In the data rows, zero lies at 4.5, halfway between 4 and 5.
Here is a table of points, one per row:
[3 7 5 6 6 3 5 4 8 7 6 2 4 7 6 3 7 4 5 6 3 2 5 5 6 3 6 7 2 2 4 2 4 3 2 7 2
 5 6 2 4 5 5 5 3 6 3 3 4 4 5 5 3 6 4 6 4 6 3 3 6 3 4 8]
[4 5 2 3 1 1 7 5 5 5 4 6 5 3 4 4 5 5 3 4 3 5 6 7 5 6 1 6 5 1 6 4 6 8 4 3 4
 7 4 3 6 8 4 6 6 3 5 2 3 4 5 3 7 4 7 1 5 3 6 6 4 5 6 6]
[2 5 6 7 4 5 0 8 4 4 3 7 5 4 7 3 6 4 5 5 5 2 5 7 3 4 6 4 7 2 3 6 3 7 6 3 3
 5 4 3 6 4 6 3 2 1 6 5 7 5 0 4 2 5 4 7 6 4 4 5 7 4 4 6]
[5 2 6 6 6 7 7 4 3 7 9 5 5 8 2 3 4 7 3 4 3 6 6 4 3 4 2 2 5 4 2 4 5 2 4 5 5
 3 2 5 5 2 4 5 6 5 5 1 6 4 7 4 3 7 4 6 7 5 4 7 4 5 4 5]
[5 7 5 2 6 5 3 7 5 7 4 4 5 4 6 6 1 4 8 7 5 5 2 3 5 6 5 6 7 6 5 9 4 2 4 5 7
 6 3 5 6 4 7 7 3 4 3 2 7 4 5 3 5 3 6 1 5 4 5 4 2 5 4 7]
[6 6 3 4 5 4 3 4 4 4 5 1 3 7 7 4 6 5 9 7 3 7 3 3 2 4 6 3 5 4 2 5 4 7 7 5 4
 3 4 3 3 8 6 5 5 2 7 5 2 2 3 3 5 3 3 7 4 4 5 5 4 3 8 3]
[2 6 1 2 4 4 4 4 5 3 5 4 5 5 1 5 2 4 2 4 6 5 4 2 4 3 5 4 3 4 6 4 5 5 6 4 2
 5 2 3 4 3 5 5 5 3 6 3 3 5 4 6 4 6 4 2 4 6 5 1 7 5 9 6]
[5 2 3 4 5 3 3 4 5 6 6 6 6 4 4 6 5 7 4 6 3 0 4 5 7 6 5 4 8 5 3 8 3 6 5 5 3
 4 6 4 7 4 6 4 7 4 5 6 4 5 8 4 3 2 3 2 4 5 4 3 5 2 6 3]
[2 3 6 6 5 5 5 4 2 4 4 2 4 4 5 5 3 2 3 2 4 3 2 3 5 6 4 7 4 4 6 6 3 4 6 2 4
 7 6 2 3 4 4 8 5 4 7 6 4 4 5 6 2 6 6 4 4 6 6 8 3 3 7 3]
[5 6 4 6 5 4 6 5 5 2 5 4 4 5 6 2 5 2 4 5 1 3 3 2 6 1 4 2 6 7 3 3 4 5 4 4 6
 9 4 5 7 4 5 3 4 4 4 5 4 4 4 5 2 2 4 4 4 2 5 4 3 5 4 5]
[4 8 8 4 4 5 4 2 6 5 3 6 4 6 3 4 3 4 5 3 2 5 5 7 7 5 7 3 4 5 3 3 3 4 5 2 7
 4 6 5 0 5 2 4 4 5 4 5 5 1 5 2 6 8 3 3 7 5 5 4 6 4 5 4]
[5 6 4 2 5 6 3 5 2 7 6 4 1 4 4 4 3 5 2 4 4 2 4 5 4 2 4 4 5 2 3 4 7 6 3 4 6
 3 6 5 0 4 6 1 2 5 3 5 4 6 7 5 3 3 4 8 8 3 5 8 3 8 5 6]
[5 4 6 3 4 1 6 4 4 2 3 5 2 2 6 4 1 6 6 5 5 5 4 2 6 2 5 0 7 2 6 5 1 2 3 1 4
 1 4 3 6 1 3 4 4 7 7 4 3 2 3 6 5 3 6 3 3 3 5 5 5 4 3 5]
[5 5 6 5 6 4 5 2 3 4 2 5 8 3 4 4 6 5 3 5 4 7 2 4 5 4 4 5 3 5 4 7 7 2 5 4 4
 4 3 3 5 3 4 6 2 5 6 3 2 7 5 2 7 2 0 5 2 3 1 6 4 4 5 4]
[3 7 2 6 6 5 2 5 5 5 7 6 3 2 3 7 6 1 5 5 4 8 3 7 6 7 6 3 6 5 6 1 3 3 4 4 4
 3 4 3 6 3 7 3 5 3 4 5 4 2 5 4 5 4 3 6 2 5 4 6 4 5 2 4]
[5 5 1 5 6 5 6 6 3 7 2 2 8 4 2 5 6 3 5 5 3 5 5 3 6 4 4 3 5 4 4 5 6 5 5 6 4
 3 5 4 4 4 4 2 7 6 6 8 7 6 1 6 4 4 5 4 8 4 5 5 5 2 2 6]
[3 2 2 5 2 6 5 7 4 3 7 5 5 4 6 3 5 5 3 4 8 5 5 5 7 3 7 6 6 5 4 6 6 4 2 5 5
 5 4 3 3 9 5 3 4 6 4 5 8 5 3 5 8 7 3 8 4 5 6 4 2 2 6 5]
[4 8 5 5 4 8 4 6 3 2 3 3 7 6 4 3 6 4 4 5 4 3 7 7 5 3 3 4 5 4 3 3 4 4 5 2 4
 1 4 5 7 4 3 3 5 6 4 4 3 4 7 7 3 6 3 3 5 4 5 4 0 7 2 6]
[6 4 4 4 7 6 4 4 5 4 3 4 6 5 4 0 2 4 6 7 7 8 2 8 6 7 3 3 6 4 6 4 3 4 4 6 3
 6 3 9 2 4 4 7 3 6 4 6 6 5 7 6 3 3 6 7 4 5 1 3 5 2 6 2]
[7 5 4 4 4 6 8 4 2 2 5 6 7 2 4 5 1 6 6 2 3 5 2 2 7 4 4 3 1 5 3 3 5 6 5 6 3
 4 4 4 7 5 5 8 4 4 2 7 7 5 6 4 5 5 4 2 2 6 8 7 6 5 3 7]
[6 2 5 7 3 5 2 9 3 3 4 5 3 7 3 7 5 6 3 4 4 2 3 5 4 6 4 5 3 3 6 2 3 1 5 5 7
 5 6 4 6 7 6 5 5 5 4 6 5 5 4 2 7 2 5 6 4 3 6 1 5 7 8 6]
[5 7 6 6 7 2 5 4 4 6 6 7 4 7 5 4 7 7 5 2 7 6 6 4 3 7 7 6 3 5 7 5 5 5 2 2 4
 4 2 6 3 5 5 4 3 3 5 9 4 5 7 4 5 3 5 7 6 3 6 4 4 3 3 3]
[3 7 4 3 7 0 5 4 3 6 6 4 3 7 3 3 4 8 7 2 5 0 9 8 6 4 1 4 8 9 4 4 9 3 9 4 9
 3 5 7 4 4 4 8 3 6 4 4 5 5 3 7 4 6 4 8 0 4 3 7 7 6 3 3]
[2 2 4 3 3 6 2 4 4 8 3 4 6 4 4 3 4 8 2 6 4 5 7 2 6 7 6 4 5 3 4 1 5 3 4 5 6
 6 3 6 3 6 7 5 6 3 6 5 4 4 3 6 6 6 5 3 3 5 5 3 5 6 2 3]
[6 3 5 2 3 6 7 5 6 1 6 6 6 5 3 5 5 2 3 4 2 3 5 5 4 3 5 8 5 3 4 5 5 3 2 8 5
 4 4 7 3 5 8 7 3 4 8 6 4 3 2 3 5 5 5 6 4 7 4 3 5 5 5 1]
[4 4 6 3 6 6 4 9 4 3 2 5 2 4 1 4 7 6 6 5 8 4 4 3 7 3 1 6 4 4 3 5 3 4 3 6 4
 4 4 1 6 6 2 2 5 4 3 4 1 4 5 3 1 6 0 5 7 3 5 5 7 5 2 4]
[3 4 6 4 4 4 2 4 7 4 5 5 4 3 5 6 6 3 4 7 4 4 5 5 4 2 3 4 0 3 3 3 9 3 4 4 6
 5 1 4 5 5 3 7 7 5 2 7 8 4 4 7 2 5 5 2 4 4 3 6 2 3 4 4]
[2 2 5 9 5 5 4 5 6 3 2 5 0 5 4 4 4 4 6 5 5 3 6 3 4 6 5 5 7 4 7 4 7 8 7 6 3
 4 4 4 4 2 5 5 3 4 5 1 3 6 3 2 6 3 4 4 7 3 8 4 1 2 3 5]
[7 4 7 4 2 4 4 3 8 7 4 6 5 3 5 4 5 6 7 0 7 7 3 5 4 0 7 6 7 7 7 0 5 6 6 4 4
 5 9 4 4 4 3 7 8 4 8 5 3 9 6 3 6 5 7 4 6 4 3 4 4 6 5 2]
[7 5 7 4 5 5 4 3 6 4 5 1 3 4 2 2 7 2 3 5 6 3 8 6 1 6 7 4 7 3 6 4 4 6 5 6 5
 6 3 4 5 4 3 5 5 8 5 6 5 4 6 4 6 6 2 3 5 3 5 8 8 8 4 7]
[3 1 3 2 3 4 4 2 5 3 4 3 5 5 5 5 5 3 7 3 4 6 5 3 7 5 6 3 4 3 5 8 6 2 7 2 3
 6 5 6 7 4 2 3 4 4 3 4 4 3 6 3 4 4 3 9 7 5 4 4 5 7 2 6]
[9 4 3 5 4 3 5 4 9 6 3 7 3 3 4 4 5 5 5 5 8 5 5 3 4 5 4 9 3 4 2 4 3 6 6 0 4
 4 6 4 4 0 4 4 6 6 5 2 5 6 3 7 6 6 5 5 5 4 8 4 4 7 7 3]
[4 4 3 4 3 5 6 6 3 4 4 5 2 5 8 4 7 3 2 6 2 6 6 4 5 5 6 8 4 7 3 3 5 5 3 4 3
 3 4 4 3 3 3 5 5 6 5 3 9 6 7 3 3 6 5 3 4 2 2 2 8 6 3 3]
[2 7 4 8 2 7 6 6 5 4 4 7 3 4 3 6 4 6 6 5 5 4 4 1 1 6 5 6 3 4 3 5 6 5 5 4 6
 6 7 4 5 7 3 4 5 7 5 2 5 4 7 5 6 3 8 5 3 7 2 6 7 3 5 4]
[3 2 4 5 3 4 6 4 5 4 6 3 8 3 5 6 4 7 8 7 4 6 5 6 2 6 6 5 3 5 7 2 5 3 2 5 6
 5 7 8 3 4 4 3 2 3 5 5 5 5 3 5 1 4 1 4 4 5 5 5 5 4 6 5]
[4 2 3 3 7 6 4 3 3 5 2 7 4 5 4 3 4 3 4 5 2 5 5 5 1 3 6 4 5 6 7 8 3 4 3 3 5
 2 5 6 4 6 3 5 6 4 0 4 1 4 1 4 4 4 5 3 3 5 6 6 5 4 4 5]
[3 3 6 2 6 3 3 1 1 2 5 5 6 5 4 6 9 5 5 3 5 5 4 6 3 6 5 4 7 4 4 3 2 3 5 6 5
 6 3 5 3 5 6 4 1 5 1 2 7 5 6 6 5 3 6 5 6 6 5 4 4 4 4 2]
[4 3 3 7 3 3 3 0 2 3 5 4 5 3 5 3 2 4 5 5 6 5 3 7 3 4 0 7 1 6 3 6 4 5 4 6 7
 5 6 4 4 4 7 3 6 6 7 7 4 4 6 2 4 5 6 4 4 6 6 3 6 4 3 6]
[5 5 6 4 3 5 5 4 6 6 6 2 6 5 5 5 5 1 5 4 3 4 1 4 6 5 4 2 4 5 6 6 4 5 5 5 6
 0 3 7 6 6 4 3 1 4 3 4 3 6 6 9 5 6 6 2 5 1 4 5 6 3 3 3]
[7 4 6 7 4 6 5 3 1 5 4 3 1 5 5 9 5 4 3 7 6 6 7 6 7 4 6 5 4 6 5 6 3 6 6 6 3
 6 4 6 5 5 4 4 2 1 4 5 2 6 2 6 5 4 6 4 5 6 1 3 5 3 5 6]
[3 5 6 2 4 4 5 3 5 5 6 4 6 5 3 4 1 3 4 2 3 6 4 3 3 8 1 4 4 7 2 5 4 4 2 7 0
 5 7 5 5 7 2 4 5 4 4 6 6 6 0 5 6 4 4 5 2 2 3 3 2 5 5 3]
[4 3 4 4 4 3 6 5 7 4 2 6 8 9 7 8 4 5 4 5 5 6 3 3 4 5 4 2 3 6 7 7 2 7 3 8 5
 5 6 4 4 2 5 4 5 6 4 5 5 3 6 6 5 4 5 4 3 6 3 6 3 7 5 6]
[6 5 6 3 5 4 7 6 7 5 5 3 2 0 5 3 6 6 3 5 5 3 5 3 4 7 4 2 2 6 6 4 5 7 5 4 7
 5 5 2 4 3 3 4 6 2 6 3 3 6 4 0 4 6 7 5 3 8 5 2 3 5 5 5]
[6 6 5 7 7 3 3 7 6 3 4 2 5 4 9 5 1 4 2 4 6 5 6 5 4 4 4 4 4 5 5 5 5 3 5 3 4
 4 5 5 6 6 6 4 7 4 2 2 3 3 4 5 6 1 3 4 7 8 6 5 6 3 3 1]
These points spread out most along one direction. Take the direction at right angles to it along which they spread out most. Go by this last direction. For each point below, how far along it does it lie, from 0 to 99? The average is 50, and the first point in the table lies past the average. One standard deviation of the points above along it is 16.
[2 5 6 7 4 5 0 8 4 4 3 7 5 4 7 3 6 4 5 5 5 2 5 7 3 4 6 4 7 2 3 6 3 7 6 3 3
 5 4 3 6 4 6 3 2 1 6 5 7 5 0 4 2 5 4 7 6 4 4 5 7 4 4 6] -> 71
[7 4 7 4 2 4 4 3 8 7 4 6 5 3 5 4 5 6 7 0 7 7 3 5 4 0 7 6 7 7 7 0 5 6 6 4 4
 5 9 4 4 4 3 7 8 4 8 5 3 9 6 3 6 5 7 4 6 4 3 4 4 6 5 2] -> 68
[4 4 6 3 6 6 4 9 4 3 2 5 2 4 1 4 7 6 6 5 8 4 4 3 7 3 1 6 4 4 3 5 3 4 3 6 4
 4 4 1 6 6 2 2 5 4 3 4 1 4 5 3 1 6 0 5 7 3 5 5 7 5 2 4] -> 76
[7 4 6 7 4 6 5 3 1 5 4 3 1 5 5 9 5 4 3 7 6 6 7 6 7 4 6 5 4 6 5 6 3 6 6 6 3
 6 4 6 5 5 4 4 2 1 4 5 2 6 2 6 5 4 6 4 5 6 1 3 5 3 5 6] -> 44
[4 8 8 4 4 5 4 2 6 5 3 6 4 6 3 4 3 4 5 3 2 5 5 7 7 5 7 3 4 5 3 3 3 4 5 2 7
 4 6 5 0 5 2 4 4 5 4 5 5 1 5 2 6 8 3 3 7 5 5 4 6 4 5 4] -> 62
[5 2 6 6 6 7 7 4 3 7 9 5 5 8 2 3 4 7 3 4 3 6 6 4 3 4 2 2 5 4 2 4 5 2 4 5 5
 3 2 5 5 2 4 5 6 5 5 1 6 4 7 4 3 7 4 6 7 5 4 7 4 5 4 5] -> 58
[2 3 6 6 5 5 5 4 2 4 4 2 4 4 5 5 3 2 3 2 4 3 2 3 5 6 4 7 4 4 6 6 3 4 6 2 4
 7 6 2 3 4 4 8 5 4 7 6 4 4 5 6 2 6 6 4 4 6 6 8 3 3 7 3] -> 42
[3 2 4 5 3 4 6 4 5 4 6 3 8 3 5 6 4 7 8 7 4 6 5 6 2 6 6 5 3 5 7 2 5 3 2 5 6
 5 7 8 3 4 4 3 2 3 5 5 5 5 3 5 1 4 1 4 4 5 5 5 5 4 6 5] -> 33
[5 2 3 4 5 3 3 4 5 6 6 6 6 4 4 6 5 7 4 6 3 0 4 5 7 6 5 4 8 5 3 8 3 6 5 5 3
 4 6 4 7 4 6 4 7 4 5 6 4 5 8 4 3 2 3 2 4 5 4 3 5 2 6 3] -> 40
[2 2 4 3 3 6 2 4 4 8 3 4 6 4 4 3 4 8 2 6 4 5 7 2 6 7 6 4 5 3 4 1 5 3 4 5 6
 6 3 6 3 6 7 5 6 3 6 5 4 4 3 6 6 6 5 3 3 5 5 3 5 6 2 3] -> 48
[5 7 5 2 6 5 3 7 5 7 4 4 5 4 6 6 1 4 8 7 5 5 2 3 5 6 5 6 7 6 5 9 4 2 4 5 7
 6 3 5 6 4 7 7 3 4 3 2 7 4 5 3 5 3 6 1 5 4 5 4 2 5 4 7] -> 28
[5 6 4 2 5 6 3 5 2 7 6 4 1 4 4 4 3 5 2 4 4 2 4 5 4 2 4 4 5 2 3 4 7 6 3 4 6
 3 6 5 0 4 6 1 2 5 3 5 4 6 7 5 3 3 4 8 8 3 5 8 3 8 5 6] -> 77
[4 5 2 3 1 1 7 5 5 5 4 6 5 3 4 4 5 5 3 4 3 5 6 7 5 6 1 6 5 1 6 4 6 8 4 3 4
 7 4 3 6 8 4 6 6 3 5 2 3 4 5 3 7 4 7 1 5 3 6 6 4 5 6 6] -> 56
[3 4 6 4 4 4 2 4 7 4 5 5 4 3 5 6 6 3 4 7 4 4 5 5 4 2 3 4 0 3 3 3 9 3 4 4 6
 5 1 4 5 5 3 7 7 5 2 7 8 4 4 7 2 5 5 2 4 4 3 6 2 3 4 4] -> 45
[3 5 6 2 4 4 5 3 5 5 6 4 6 5 3 4 1 3 4 2 3 6 4 3 3 8 1 4 4 7 2 5 4 4 2 7 0
 5 7 5 5 7 2 4 5 4 4 6 6 6 0 5 6 4 4 5 2 2 3 3 2 5 5 3] -> 20
[5 7 6 6 7 2 5 4 4 6 6 7 4 7 5 4 7 7 5 2 7 6 6 4 3 7 7 6 3 5 7 5 5 5 2 2 4
 4 2 6 3 5 5 4 3 3 5 9 4 5 7 4 5 3 5 7 6 3 6 4 4 3 3 3] -> 59
